(in the rows, 128 means zero)
Each path below is one point turned by a fixed rotation once a step. After each direction that follows a path, write how fast that rotation turns it, in deg/step (0 if it stays still).
Each turn is a multiple of 5 degrees from 10 to 175, or 0.
Each row of a path follows its step; steps can be skipped.
Path 1:
step 0: [115 127 128 120 122 130 113 134 135 141 132 119 129 138 132 111 131 130
 115 140 145 126 135 124 132 116 134 126 143 126 119 130 130 135 126 127
 121 115 126 136 132 136 135 127 127 123 121 148 120 128 127 122 132 126
 114 132 128 140 135]
step 1: [123 129 139 141 136 123 130 127 136 117 132 145 121 135 131 123 123 133
 124 126 135 135 128 118 113 153 123 125 129 143 123 121 126 124 138 113
 132 133 127 127 141 130 135 123 124 118 117 119 126 123 133 132 133 134
 132 123 125 121 138]
step 2: [138 135 119 142 132 127 135 121 137 115 121 122 124 135 133 132 128 118
 139 122 121 123 124 139 118 126 124 139 135 111 134 125 139 131 124 139
 121 135 138 119 126 138 134 117 146 133 129 124 137 124 133 127 122 122
 132 115 137 129 113]
step 3: [128 134 122 114 118 137 137 121 125 139 133 120 134 129 117 140 124 119
 135 140 125 137 117 121 130 126 136 116 137 129 128 143 125 118 125 132
 127 121 123 121 116 129 123 131 125 118 117 130 130 140 109 115 114 124
 131 135 128 122 126]
step 4: [133 120 122 111 132 122 121 131 132 136 147 127 116 111 120 129 124 133
 124 118 143 126 138 120 126 130 116 122 108 131 130 123 137 129 123 129
 134 127 131 140 128 113 126 125 131 121 127 128 129 118 136 127 124 118
 131 137 122 130 142]
step 5: [131 132 117 127 122 137 128 136 132 128 125 129 128 119 139 115 139 133
 140 120 109 137 142 126 131 130 131 141 134 134 136 122 119 137 145 129
 120 136 134 135 136 140 121 131 132 138 127 132 122 123 129 149 139 134
 133 131 127 124 133]
step 6: [115 139 128 140 126 130 131 133 123 125 123 120 130 139 125 124 124 117
 131 138 134 133 119 137 131 136 134 129 131 125 134 129 121 132 108 132
 126 136 111 132 120 129 127 144 118 116 143 115 128 141 136 139 136 120
 128 120 131 135 123]
step 8: [137 111 130 134 145 124 137 133 114 127 132 137 129 137 120 128 134 134
 128 116 125 124 135 137 131 133 116 125 143 133 131 124 124 130 135 126
 136 118 139 123 130 126 117 121 136 125 133 131 121 126 115 131 118 132
 120 148 143 126 136]
step 9: [134 120 118 133 104 128 123 132 132 124 118 129 123 137 114 123 132 147
 124 126 131 112 131 130 132 129 136 127 123 120 112 125 133 122 127 142
 130 131 125 133 120 136 117 131 130 118 115 130 130 124 123 138 138 130
 129 116 125 127 111]
step 11: [139 133 137 125 133 113 133 112 139 133 134 123 115 136 140 110 136 116
 138 136 123 123 139 131 111 126 125 126 119 119 133 121 123 127 138 124
 124 120 124 130 125 116 134 137 120 133 139 126 122 124 126 116 120 129
 126 131 138 132 134]
step 12: [116 134 117 125 128 119 122 126 113 112 130 125 116 128 125 125 119 131
 132 129 126 138 119 121 131 126 131 135 144 131 129 131 125 131 135 136
 141 135 121 136 133 137 114 130 137 130 114 132 132 119 121 114 125 140
 120 121 135 145 136]
[126 126 128 128 130 127 130 127 125 126 130 129 125 126 129 127 130 128
 128 127 124 127 127 129 124 131 124 127 129 128 129 124 129 128 133 127
 125 125 130 127 128 125 126 130 128 132 126 125 130 125 127 129 132 124
 126 129 128 128 127]	110
Path 2:
step 0: [130 119 121 122 117 117 132 142 125 148 135 131 117 119 128 131 133 124
 129 131 113 127 137 122 125 114 125 131 135 122 115 132 139 143 121 129
 141 134 127 130 115 112 129 128 127 136 130 127 129 127 118 118 136 134
 129 131 131 124 135]
step 2: [123 125 122 135 128 124 131 138 134 136 136 131 130 122 120 132 131 132
 123 137 135 117 123 128 122 119 128 137 139 108 132 128 141 142 127 105
 130 123 130 116 125 124 116 141 126 125 130 130 124 137 113 132 131 136
 130 124 134 112 129]
step 3: [128 139 134 146 117 122 118 119 140 138 132 119 129 114 127 128 123 125
 136 139 130 129 134 127 122 131 119 133 123 118 142 118 131 135 126 123
 137 125 125 117 111 118 118 127 126 131 124 133 111 124 119 132 122 121
 134 128 129 140 118]
step 4: [137 128 129 133 126 123 123 144 132 128 115 132 125 115 132 134 124 120
 139 125 137 122 115 125 130 119 135 135 121 119 125 134 125 141 134 123
 131 128 136 118 127 106 116 140 132 137 119 128 122 130 114 132 139 121
 139 133 122 133 139]
step 5: [155 129 128 133 113 120 139 127 135 137 131 130 136 120 130 124 127 124
 143 134 115 136 120 122 125 140 131 133 132 118 128 132 140 139 120 128
 126 134 127 122 119 123 120 125 127 131 132 132 116 130 127 122 135 124
 115 122 114 139 135]
step 6: [137 121 115 135 135 113 120 143 128 134 127 128 127 121 135 127 136 120
 131 132 111 130 115 123 130 122 126 138 130 123 127 122 133 139 135 132
 130 117 115 124 125 111 120 135 116 118 114 118 128 124 126 136 134 142
 122 120 126 127 134]
step 7: [129 115 136 135 117 129 130 143 134 126 138 128 125 125 126 135 132 127
 136 131 109 120 132 131 128 141 121 135 127 122 128 112 144 130 115 118
 136 123 127 122 120 116 129 131 116 143 135 133 126 136 129 136 134 142
 129 125 120 131 125]
step 8: [132 127 126 123 134 123 120 138 135 130 128 127 116 128 116 139 125 139
 125 145 132 127 118 122 122 117 118 122 110 115 124 127 141 133 127 125
 136 132 113 120 111 110 120 136 125 125 126 136 128 131 127 131 129 137
 124 130 127 133 124]
step 9: [135 118 127 128 118 123 131 120 144 129 137 129 120 125 143 131 127 119
 130 145 125 124 138 130 122 133 133 134 119 124 127 130 142 138 129 109
 128 137 134 126 113 113 121 133 129 137 129 119 132 130 108 126 132 132
 131 133 138 131 126]
step 10: [131 131 122 142 128 123 128 137 134 134 117 119 125 118 135 117 124 132
 129 127 133 128 128 127 124 137 113 132 119 114 130 140 146 138 131 126
 119 134 122 114 119 122 123 147 131 121 133 123 123 120 116 139 123 128
 124 134 118 132 134]
step 12: [135 124 123 139 119 118 118 135 138 130 121 124 138 111 123 130 117 130
 130 136 115 131 124 117 128 127 124 136 133 123 130 130 131 125 124 128
 119 123 135 120 114 114 135 140 118 127 111 138 122 125 135 138 132 128
 126 141 120 141 125]
[129 128 127 127 124 129 129 129 132 131 129 127 130 127 127 127 129 129
 129 132 126 128 130 125 131 131 128 130 131 128 128 124 128 124 126 127
 128 132 131 126 127 128 131 126 127 129 133 128 131 128 126 126 127 124
 131 128 126 127 129]	160
[129 128 127 124 123 128 131 128 126 132 126 127 126 127 130 126 126 130
 128 128 126 125 127 126 127 127 127 129 131 129 128 128 129 126 125 131
 124 125 126 133 129 130 127 128 127 129 123 127 128 127 129 130 130 129
 131 127 125 130 133]	60
Path 3:
step 2: [133 136 125 131 137 126 119 125 133 118 131 137 140 123 104 130 161 127
 125 114 125 119 136 120 133 132 127 126 127 130 135 132 120 128 128 114
 110 141 121 132 128 128 139 136 139 143 126 124 137 133 132 129 131 133
 133 138 120 123 125]
step 3: [126 139 128 126 130 122 115 142 108 129 133 114 123 123 118 126 125 118
 132 119 122 133 116 124 125 119 112 134 127 125 130 141 111 126 117 127
 117 136 117 129 126 134 130 140 119 135 119 129 120 151 136 115 136 127
 128 124 143 129 116]
step 4: [145 130 126 137 144 125 124 132 126 124 132 130 126 124 113 129 133 143
 129 134 121 127 133 122 125 122 114 125 139 138 113 131 126 106 118 122
 119 113 124 118 140 132 147 128 124 128 120 122 120 134 126 127 118 129
 131 120 115 147 120]
step 5: [147 136 136 128 127 137 129 138 131 116 130 129 136 131 110 128 134 125
 136 112 126 138 131 127 136 129 132 142 127 125 121 118 122 126 118 125
 143 129 125 138 140 134 146 136 114 128 149 141 120 135 127 123 142 132
 122 113 129 126 124]
step 6: [132 140 120 121 131 131 123 132 126 132 127 139 139 139 115 124 139 126
 132 128 124 137 142 127 118 115 121 138 133 131 117 127 131 144 137 126
 114 139 122 131 138 148 139 132 142 118 119 137 141 148 125 130 133 123
 141 125 120 136 121]
step 7: [146 130 127 134 134 130 113 124 112 120 132 129 116 111 121 134 147 119
 123 122 121 124 133 123 119 114 125 127 124 124 135 135 115 121 137 119
 135 144 114 145 133 137 139 134 129 138 136 121 126 135 137 118 128 118
 124 138 120 130 130]
step 8: [125 147 124 133 135 122 125 145 119 117 131 121 126 117 106 109 143 134
 124 123 130 128 140 134 130 134 118 131 138 129 128 128 118 126 113 125
 109 139 128 117 135 134 125 143 128 136 120 120 116 125 128 124 131 123
 129 121 136 130 116]
step 9: [139 119 130 124 128 131 117 128 109 124 129 131 132 142 121 136 131 126
 138 115 121 132 123 116 138 124 123 124 139 142 116 135 124 111 126 112
 117 124 117 130 141 128 137 125 120 140 124 134 112 139 134 123 135 134
 139 114 129 133 113]
step 10: [146 131 122 141 133 135 119 138 141 125 137 130 130 121 100 141 136 133
 133 121 123 120 124 132 121 120 124 148 127 124 121 111 128 134 114 121
 127 128 123 121 122 132 145 127 124 122 130 130 133 144 131 121 127 136
 134 118 124 133 118]
step 11: [144 138 135 123 122 126 124 139 128 123 129 133 129 132 124 113 125 126
 138 127 120 141 147 124 133 121 118 136 126 130 123 135 107 124 131 121
 130 146 120 139 137 137 143 141 124 125 125 134 136 151 118 126 131 136
 123 135 118 135 136]
step 12: [139 135 125 132 147 132 126 136 118 115 137 131 133 117 124 126 150 138
 127 128 127 128 134 120 112 119 119 119 120 123 127 133 136 128 139 131
 132 136 117 127 147 145 139 133 139 129 131 131 117 138 124 122 132 113
 133 124 143 135 118]
[127 126 131 124 130 127 128 131 129 129 123 124 127 125 126 124 129 128
 130 129 128 126 127 130 127 131 129 130 129 126 128 127 125 132 125 128
 129 129 127 126 127 127 125 129 126 124 129 130 130 130 132 125 129 125
 129 125 128 128 129]	145
[127 130 131 127 128 130 128 123 125 127 126 129 129 128 129 126 130 127
 127 129 131 129 133 130 127 126 130 128 129 124 127 126 127 130 130 131
 129 131 124 128 126 128 127 127 129 134 127 125 128 126 131 131 128 124
 130 127 127 127 127]	60
[130 133 125 130 130 129 127 131 130 126 127 126 128 125 136 128 128 126
 126 132 126 129 128 129 126 127 128 128 129 128 129 128 126 126 129 128
 126 129 125 129 126 126 128 129 125 129 125 127 131 132 128 126 126 128
 126 128 128 125 131]	90
[126 126 127 126 128 128 133 130 126 124 131 126 124 126 126 126 129 128
 129 131 130 131 127 128 128 125 129 122 129 127 126 131 132 126 124 128
 128 128 128 129 126 126 129 128 126 128 125 129 127 127 127 127 128 126
 125 127 126 125 123]	80
[126 130 131 127 129 130 131 128 128 129 124 128 128 129 126 130 124 129
 127 125 124 125 125 128 128 130 125 128 133 129 127 128 129 124 128 131
 128 128 128 129 128 125 129 130 131 130 125 123 128 126 130 124 126 128
 126 126 131 127 126]	70
[130 128 130 130 128 124 125 128 127 128 126 125 128 128 129 128 126 128
 128 129 129 128 129 128 127 127 126 128 127 127 131 129 130 128 122 128
 124 124 128 130 134 128 126 125 127 132 130 126 127 126 123 127 128 123
 129 126 129 129 130]	80
Path 4:
step 0: [121 120 131 134 121 122 128 131 131 125 129 137 147 132 129 125 135 128
 133 117 107 140 123 117 125 123 132 133 119 145 126 127 133 137 132 130
 141 122 126 124 148 123 118 124 122 136 126 135 130 131 138 130 137 144
 123 129 138 121 125]
step 1: [122 117 120 128 132 127 125 134 121 123 135 120 150 143 135 132 134 123
 125 117 136 126 131 126 138 126 124 132 136 130 141 140 123 123 139 126
 121 134 123 131 127 132 124 134 127 136 128 133 142 110 135 127 123 138
 126 144 136 141 117]
step 2: [124 133 118 125 126 129 124 134 149 128 135 136 130 142 128 134 110 132
 127 143 139 114 112 129 124 125 130 134 130 124 136 132 124 112 131 132
 129 123 129 127 122 137 131 116 138 133 134 126 147 130 130 115 129 135
 124 131 121 122 125]
step 3: [139 124 132 124 137 133 125 129 141 139 142 134 121 126 121 135 129 131
 131 132 124 131 128 123 129 136 133 123 146 144 119 126 129 128 127 140
 144 132 119 112 114 121 126 129 115 132 128 121 138 132 133 123 134 122
 136 127 121 114 117]
step 4: [133 130 143 124 137 119 133 128 114 135 132 119 118 127 115 128 116 125
 122 133 124 133 139 131 135 139 135 118 125 121 124 126 119 142 143 126
 128 141 120 125 120 144 133 141 122 129 130 136 138 125 135 119 124 122
 118 123 131 133 120]
step 5: [123 130 127 137 128 120 134 137 133 134 115 129 119 127 131 118 123 122
 129 129 143 135 133 132 113 124 128 124 128 130 126 122 133 145 133 115
 122 118 123 114 145 131 117 121 139 130 135 132 139 137 127 116 127 115
 112 119 132 123 136]
step 6: [125 115 122 134 122 125 120 122 127 121 100 140 125 126 137 135 136 126
 141 109 127 129 137 119 123 127 128 130 134 134 120 128 123 133 122 137
 131 133 117 132 143 122 128 131 117 128 134 119 135 135 144 126 124 131
 122 133 130 126 124]
step 9: [130 137 139 130 133 116 125 123 127 126 135 126 128 124 144 137 128 115
 128 128 131 139 129 120 131 135 137 118 142 123 121 120 118 114 115 131
 124 123 119 130 110 118 140 130 112 128 124 132 130 131 133 123 144 121
 138 134 126 120 126]
step 10: [129 136 132 111 134 122 132 127 118 122 125 118 133 121 131 114 127 125
 139 144 124 116 121 129 136 130 141 123 133 112 118 115 125 138 142 133
 128 134 130 116 131 144 131 128 121 129 125 142 120 129 126 120 136 121
 124 135 128 121 136]
step 11: [123 120 131 125 116 122 138 123 128 138 113 121 136 130 123 122 141 143
 129 124 136 129 122 120 127 145 124 126 136 131 121 117 137 130 137 115
 119 133 119 120 135 126 127 115 140 125 132 122 119 130 119 120 122 111
 124 131 134 123 131]
step 12: [129 129 131 124 114 117 121 121 131 132 122 130 127 124 131 137 137 133
 135 131 126 131 122 109 129 124 137 130 127 132 127 138 121 116 123 118
 133 135 126 149 146 123 132 139 125 126 128 128 130 143 129 132 122 118
 116 122 145 140 120]
[131 128 132 124 127 128 128 124 127 126 123 127 133 130 129 129 127 130
 130 125 131 124 128 127 129 127 129 127 128 131 128 128 129 126 126 128
 126 127 129 126 132 129 125 130 130 134 127 126 130 127 125 127 127 129
 129 126 125 130 128]	70
[127 128 127 127 130 129 132 134 122 129 128 129 128 129 128 129 128 128
 129 129 124 127 129 130 131 129 126 129 130 126 128 127 130 130 130 128
 126 134 130 125 129 127 129 130 127 132 127 129 126 125 125 126 128 132
 126 130 127 131 125]	115
[131 132 125 128 133 130 126 128 132 131 127 130 130 128 129 123 130 128
 126 128 126 128 127 127 124 125 131 129 130 129 129 129 132 129 130 127
 131 129 129 124 132 129 126 129 128 128 130 131 126 128 126 130 130 129
 128 128 126 126 129]	140
Path 5:
step 1: [127 136 122 136 135 118 138 128 124 124 116 137 128 125 123 126 114 123
 135 126 135 120 136 138 115 129 132 121 125 138 122 133 120 128 116 132
 114 120 126 117 122 118 135 133 125 136 126 127 121 118 122 112 129 131
 119 137 125 110 136]
step 2: [131 111 121 130 131 134 119 133 125 128 124 129 117 123 112 148 126 125
 124 120 118 126 129 127 117 125 132 126 125 134 132 120 124 128 129 136
 113 115 129 121 133 137 128 133 135 137 133 136 126 123 122 114 121 127
 113 135 117 123 118]
step 3: [122 122 125 133 121 130 121 119 121 120 128 132 124 120 118 128 132 120
 127 133 118 125 138 133 126 134 121 125 114 143 136 128 141 123 117 114
 134 119 134 120 132 141 112 132 138 126 140 131 140 136 125 124 125 124
 120 118 119 132 132]
step 5: [126 130 115 135 129 121 129 136 123 126 124 132 131 128 129 125 123 138
 124 115 131 111 124 140 121 114 124 116 138 124 131 123 112 134 125 120
 132 119 127 123 134 121 130 117 141 140 133 127 137 119 127 122 135 134
 133 130 109 122 134]
step 6: [123 125 126 135 132 126 134 133 126 119 129 130 135 121 116 130 125 114
 124 122 131 125 139 127 115 134 129 127 130 146 138 130 115 133 127 123
 116 117 115 129 123 130 124 124 122 134 135 142 133 115 122 115 119 133
 142 132 122 118 136]
step 7: [138 123 130 138 126 140 113 133 125 129 126 129 131 129 117 130 123 122
 129 130 126 119 130 125 113 130 128 128 118 121 140 129 129 129 135 129
 131 128 134 122 124 143 120 141 124 125 146 139 135 128 115 112 127 127
 119 145 128 121 134]
step 8: [133 131 115 142 123 139 122 123 131 133 121 122 122 122 113 130 123 128
 123 121 110 126 137 135 124 128 114 116 118 126 123 128 136 128 122 123
 142 137 124 128 129 144 120 125 131 131 142 125 126 132 130 128 139 136
 131 126 116 136 134]
step 9: [126 146 123 124 127 127 131 117 136 124 130 136 125 132 126 121 130 119
 131 138 123 116 140 128 123 120 128 120 130 124 127 122 132 123 124 117
 133 120 122 128 124 130 136 119 136 146 147 127 128 123 114 134 134 139
 145 129 117 128 122]
step 10: [129 129 125 140 131 123 129 139 114 123 124 122 132 129 133 126 132 132
 126 128 132 108 137 129 129 121 125 129 136 126 129 105 125 133 140 126
 122 120 130 132 118 129 120 116 123 141 138 123 128 110 114 124 126 123
 134 135 123 123 137]
step 11: [122 116 116 132 128 132 121 149 130 120 132 122 132 125 128 134 128 116
 118 117 124 125 126 122 118 122 126 130 128 132 136 127 128 136 128 126
 140 123 122 143 116 147 121 133 127 122 128 139 132 116 121 131 125 124
 143 135 125 125 138]
step 12: [144 138 123 137 125 137 124 130 129 132 131 128 127 141 123 120 131 117
 139 119 127 132 138 127 117 130 129 134 119 122 128 140 139 115 120 119
 140 130 124 131 123 135 122 123 125 118 136 140 130 129 123 123 136 123
 136 141 127 119 143]
[132 129 128 128 127 131 126 131 125 130 125 128 130 129 126 127 128 132
 127 127 125 129 125 126 129 133 129 124 128 126 128 124 125 128 129 130
 127 125 132 129 130 126 130 126 128 126 129 126 126 126 125 128 129 125
 126 131 129 129 127]	130
[128 126 126 129 129 127 127 127 130 126 130 129 130 128 128 131 129 129
 129 130 128 129 134 130 129 128 130 129 132 127 132 126 126 128 127 131
 123 131 126 122 130 127 130 125 129 128 127 127 127 125 125 130 126 125
 129 130 125 129 127]	90
